Families of rows that turns and mirrors carry onto each other, the same ones carrying the whole set onto itself: the rest of each named row's family, in list order
6 families of 5 rows
j410: [ -6   9   7  16 -11 -24 -23  10   5  28   9  12   8  18 -10   1   3  35
 -23 -35  20 -17  17   2   6 -14 -13  17   6   4  -6  -1  24]
j988: [ 14  -5  21   2 -15  -6  37 -14 -35  -8  -9  15  -9   9 -13   7   3   9
   4  22   0 -44   7 -10  -6  -7 -15 -18   1   6   2  -7  24]
j137: [-20  23  -8  35 -11 -16 -26  -4  -7  18  16   5  12 -15 -18 -13  -2 -14
 -14 -13   2  16   3  17  10  -6  -5  -9   3   5  -5 -12  26]
j951: [  2  -6   6  -3 -14 -19  -3 -27 -10  13  15  11   9  34   3   5  -7  27
  11  -6  18 -22   7  12   3   2 -13  12 -17   4  -8 -15  38]
j3: [  5 -21  11 -11 -16   0  -1   2  -4  50 -11   8   2  -4  -7   3 -10 -12
 -15  13   4   0  30 -14  -7  12   5   1 -13  22 -20  29  29]
j652: [ -5  -3  39  16 -16  10  12  -9 -13  38 -20   2 -14  -8  20  -1 -18 -34
  -7  11  -3 -10  17   0  -5   4  10 -21  -6   2 -20  26  11]
j498: [ 17 -14   2 -14 -20  -4  20 -25 -11  12  -4  18  -2  15 -10   8  -3  18
   0  -1  -8 -25  18 -18 -17  14 -15   6  -9  11  -4 -13  49]
j598: [ 15 -15 -13  31  -7   5  20  34 -29  -4 -20 -14  -6   0  -7  -8  -5   4
 -16 -19 -14 -42   9  -4   2  -7  -5 -32  16  13   2 -16   8]
j789: [  3  -8  12  14   9 -17 -27  -8  10  22   3 -15   5  20  24  26 -27   8
 -25 -37  15  -1  -7  -1  -5  18   6  -5 -20 -16  -4  -7  15]
j176: [-12  -5  25  11  -6  -9 -11  -1 -21  36   0  -2   7  -3   1  -6 -11 -25
  -4  29  21   2  11  18  14  -4  10 -20 -14  13 -16  25   9]
j122: [ -2  -8  22  18  18  35  16   9 -22  -5 -15   6  -7  16 -16   4  -5  16
 -28  10  12 -19  15  -1 -19   2  -8 -20  20  -5  28  15 -15]
j448: [ -9 -13   9   7  17  25 -15  -4   6  16   2   5   8  37  -1   3 -14  35
 -24 -19  21  -1  22  10 -14  17  -8  11   1  -5  19   5   3]
j582: [  9 -20 -29  22  -6  -9 -11  30  -8  17   1 -15  12  23   1  -5 -10  26
 -14 -44  -1 -25  12  10  10   3  -4  -1   1  13  -3 -21  21]
j525: [  4 -19  -3   1  11  39   8  -3  -1  12 -10  11   1  10 -22   4  -9  15
 -30  -1  -5   4  27 -15 -31  27  -9  -1  10   5  22   7  12]
j912: [  5  13  18  28 -13  -9  19  18 -27   3 -13  15 -10 -17 -30  -2  14   4
 -27   3   0 -31  13 -15  -3 -24 -13 -24  26   4   3   5   8]
j341: [  0  -2  -9  49  -6   4   9  18 -21   1 -12 -20  -5   4  13 -13 -15  -8
  -5 -32 -18 -33  -1  18  11  -3   2 -31   9  -4  -1 -25   6]
j708: [ 21 -19  27   7   9 -14  12  17 -13   5 -19  -5 -10  11   2  32 -11  19
 -39 -10  15 -38  -2 -29 -15   0   0 -22  -2  -9   6   7  -2]
j596: [ 20 -26 -13  -6   6 -15 -11   9  -2  19   0  -6  11  -5 -22  26 -10   5
 -41  -4   3   5   2 -29 -17  23   3  -9 -16   9   2  -3  24]
j840: [ -4  11  27  20 -14   0  25 -34 -26  -5  -6   7 -13   9  15   0 -13 -11
  16   6  -7 -31  -2  11  -2   1  -9 -24  -4 -11  -3 -17  25]
j591: [-17   6  21  34  18  42   3 -16  -6   3  -8  -1  -9  11   8  -4 -22  -7
 -16  -5  -3   2   9  16 -19  16  -2 -21  10 -18  21   2  -7]
j91: [ 20 -24 -26  18 -13   5  11  29 -12  14 -18 -10  -2   6  -7  -5  -9  16
 -18 -38 -21 -33  19 -13  -6   8  -6 -10   8  18   0 -21  27]
j319: [ -4  -8 -29  38  -4  -5 -15  19 -15   8   5 -21  13   6  -1 -16 -14  -2
  -5 -31 -10 -11   1  25  17   4   0 -20  -1  11  -3 -28  19]
j323: [-17  33  32  51 -14  -1   2  -6  -6  11 -11   4 -15  -6  16  -6  -8 -11
 -12 -29  -7 -22   4  11   2 -16  -7 -20  18 -18  -7  -7   9]
j797: [ -8 -10  32   2 -13  -6 -15  -5   1  52  -4   3   2  19  24   2 -21  -1
  -5  -5  22  -6  23  10   6   3   7   5 -16   6 -23  27  18]
j676: [ -4  -1  11  25  18 -24 -18   6 -23   0  10 -19  12  -3  -4  16 -15 -14
 -26   6  23  -2 -22  11   9   2   6 -34 -12 -10   5  -4  -6]
j756: [-20  -2  -2  19  21  24 -22  -6 -12   4  13  -1  14  14 -16  -5 -14   3
 -19  10  16  21   8  26  -5  18  -3 -10   3  -1  23   0  -2]
j556: [ -9   5   4  13  -9 -14  -2 -33 -24  -1  16   3  11   9  -2  -2 -10  -9
  18  15   6  -6  -4  26  11   5  -7 -12 -16   2  -4 -21  34]
j111: [  7  -3  19  26   5   3   9  -6  -9   2 -20 -14 -10 -14  11  22 -23 -29
 -29  -9 -16  -8 -13 -16 -20  18   9 -39  -4 -16   2  -6   6]
j103: [  7   3  -1  13 -24   2   8   4   9  27 -15  19  -9 -10 -18   3   1  10
 -29 -32 -18 -15  26 -28 -22   3 -14   6  14   7  -7  -2  37]
j710: [  6 -15  42   0 -10  -2  15  12 -19  35 -20   8  -8   9   3   5  -6  -1
 -15  20  19 -30  25 -12  -2  -9   7 -13  -3  12 -16  37   7]

Which other rows belong to the same family as j111? j789, j708, j596, j676
Which other rows belong to the same family as j3? j652, j176, j797, j710
Which other rows belong to the same family as j912? j410, j137, j323, j103
Which other rows belong to the same family as j525? j122, j448, j591, j756

Families of rows that turns and mirrors carry onto each other, the same ones carrying the whole set onto itself: the rest of each named row's family, in list order
4 families of 8 rows
j280: [ -5  -4  13 -17   5 -23  11 -17 -27  17  11 -42  23 -16   6 -22 -18   3
 -22 -23   3  -9  23  27  18 -25  28 -22  10  22  31   7  33]
j828: [ -1  -1  19 -17   7 -22  13 -14 -30  23   9 -43  25 -13   9 -19 -20   1
 -21 -21  -2  -8  14  32  16 -22  27 -20   7  22  34   7  35]
j853: [ -2 -13 -13 -20 -37   3  -7  41   4  21  18 -18  25 -28  -4 -16 -17   1
 -22  -2  18 -27  29  15   7  18  26 -20  16  17 -19   6  11]
j728: [ -6  -8  12 -25  17 -22  11 -15 -27  10   5 -36  20 -28   2 -12 -15   3
 -19 -19   8 -11  33  22  14 -28  29 -23  14  26  30   9  21]
j946: [  6 -30  17 -10  13 -30 -12  41  -4   3  21  -7  -9 -53   6 -13 -51 -33
 -28  14 -18  -8  34  17   5   3  -6   3   7  18  -9  -6   0]
j619: [ 15  -8  15 -23  -5   8  -3  55 -10  49   0 -14  31 -23  11   8 -30 -10
  -8  12   0 -19 -11  36 -13  23  22 -13   7  11   2   7  13]
j107: [ 38 -11 -17  -9  17 -19 -36  16  19  11  -7 -46  13 -13   3 -10  -8  -7
 -27   1 -31 -26 -20  23   1 -24  21  -8 -13  -7   2 -16  26]
j852: [ 35 -11 -22  -7  11 -20 -37  11  21   6  -3 -47  12 -14   2 -16  -6  -6
 -32  -3 -29 -26 -15  19   5 -25  22 -10 -12  -8  -2 -16  26]
j511: [  3 -19   0 -32  -1   7  -6  51  -4  28  -1  -8  23 -42  -4  10 -21  -6
 -10  12  16 -25  22  19  -9  17  25 -20  18  20  -8   9  -5]
j837: [  4 -23   9  -1 -12 -33 -11  33   0   0  32 -14  -8 -42   7 -32 -49 -28
 -37   3 -19  -9  37  15  17   4  -4   2   4  14 -17  -9  14]
j370: [  2  -5  25 -23  24 -20  13  -9 -34  26   0 -38  24 -21   9  -7 -21  -2
 -15 -14  -3  -7  13  34   7 -24  27 -20   8  23  40  10  26]
j576: [ 13  -2  11 -16 -23   6  -1  50  -7  51  10 -22  34 -12  13  -5 -30  -9
 -15   5  -3 -18 -13  38  -5  26  23 -12   4   7  -2   5  25]
j684: [ 31 -13 -28  -9   9 -20 -38   9  22   0  -2 -47  10 -17  -3 -18  -4  -4
 -32  -5 -25 -28  -6  14   8 -26  24 -11  -9  -5  -7 -16  24]
j399: [  3 -28  11  -6   0 -32 -12  36  -2  -2  27 -10  -9 -50   4 -22 -49 -31
 -33   9 -16  -9  40  13  12   2  -5   1   7  18 -15  -8   4]
j66: [ -2 -18 -10 -28 -18   5  -8  45   2  20   9 -11  22 -40  -7  -2 -16   0
 -16   6  21 -29  33  14   0  16  26 -21  20  21 -16   8  -1]
j77: [ 30 -17 -29 -12  14 -19 -39  10  23  -4  -4 -43   8 -23  -6 -13  -3  -4
 -30  -1 -20 -30   1  11   6 -28  23 -13  -6  -2  -6 -15  17]
j310: [ -1  -8  21 -27  28 -20  12  -9 -33  21  -2 -35  22 -27   6  -4 -18  -2
 -14 -13   1  -9  19  30   6 -26  27 -21  12  25  38  10  21]
j872: [ 10 -27  25 -10  20 -28 -10  44  -9  10  16  -7  -7 -49  10  -8 -55 -36
 -25  16 -24  -4  24  24   2   4  -6   4   2  15  -3  -6   1]
j571: [  6 -20  13   4 -17 -32 -10  34  -1   8  35 -18  -4 -33  12 -33 -53 -31
 -36   3 -24  -6  25  21  18   6  -5   4  -2  11 -14 -11  23]
j406: [  1  -6  -9 -13 -45   2  -4  40   2  31  22 -24  29 -15   3 -21 -20   1
 -24  -5   9 -23  14  22  10  23  25 -18  10  12 -16   4  24]
j128: [ 14 -23  29  -4  15 -29  -9  45 -10  19  18 -10  -5 -41  16 -12 -58 -38
 -26  15 -30  -3  11  29   2   6  -7   6  -2  11   0  -6  12]
j878: [ 11 -15  22   3 -11 -31  -9  38  -5  17  32 -19  -2 -28  17 -29 -56 -33
 -35   5 -31  -3  12  27  14   7  -6   7  -4   9  -8 -10  24]
j156: [ 10 -15  10 -29   3   7  -5  56  -9  40  -4  -9  27 -36   3  14 -25  -9
  -6  15   7 -23   4  30 -14  20  24 -16  13  16  -1   9   0]
j193: [  8  -1   2 -10 -39   4  -3  44  -2  43  18 -25  33  -9  10 -18 -27  -3
 -21  -2   1 -20  -3  32   3  25  24 -15   6   8  -9   4  30]
j933: [  1  -2  23 -20  16 -20  14 -11 -32  26   4 -41  27 -16  11 -14 -21  -2
 -19 -18  -4  -7  10  35  11 -22  27 -19   5  20  38   8  33]
j775: [ -4 -11  17 -27  26 -21  10 -11 -31  15   0 -34  21 -30   2  -6 -16  -1
 -16 -14   5 -11  28  26   9 -28  27 -23  14  27  34  10  18]
j928: [ 35 -19 -20 -18  31 -18 -39  15  19   1 -13 -39   9 -29  -3  -1  -6  -7
 -25   4 -23 -29  -5  15  -3 -28  22 -11  -6  -1  -1 -13  10]
j255: [ -7  -6   9 -21   9 -22  10 -16 -26  12   9 -40  21 -23   3 -18 -15   3
 -22 -21   6 -11  30  24  18 -26  29 -25  13  26  29   8  27]
j802: [ 38 -16 -16 -16  33 -19 -38  17  17   5 -15 -40  11 -25   0   1  -8 -10
 -22   5 -26 -28 -14  19  -5 -26  21  -9  -8  -3   3 -12  13]
j187: [ 14 -18  28   0   2 -30  -8  41  -9  20  25 -16  -2 -31  19 -19 -58 -36
 -30  11 -33  -1   8  31   6   9  -7   9  -4   9  -3  -9  20]
j311: [ 39 -14 -15 -13  27 -18 -36  17  17  10 -12 -45  12 -18   4  -3  -9  -9
 -24   5 -32 -26 -21  23  -4 -26  22  -9 -11  -7   3 -15  20]
j942: [ 32 -19 -26 -16  24 -19 -40  13  21  -4  -9 -42   8 -29  -6  -6  -4  -5
 -27   1 -20 -31   1  11   1 -29  23 -12  -4   0  -4 -13  11]

Which other rows belong to the same family as j576? j853, j619, j511, j66, j406, j156, j193
Which other rows belong to the same family as j310? j280, j828, j728, j370, j933, j775, j255
Which other rows belong to the same family as j571? j946, j837, j399, j872, j128, j878, j187

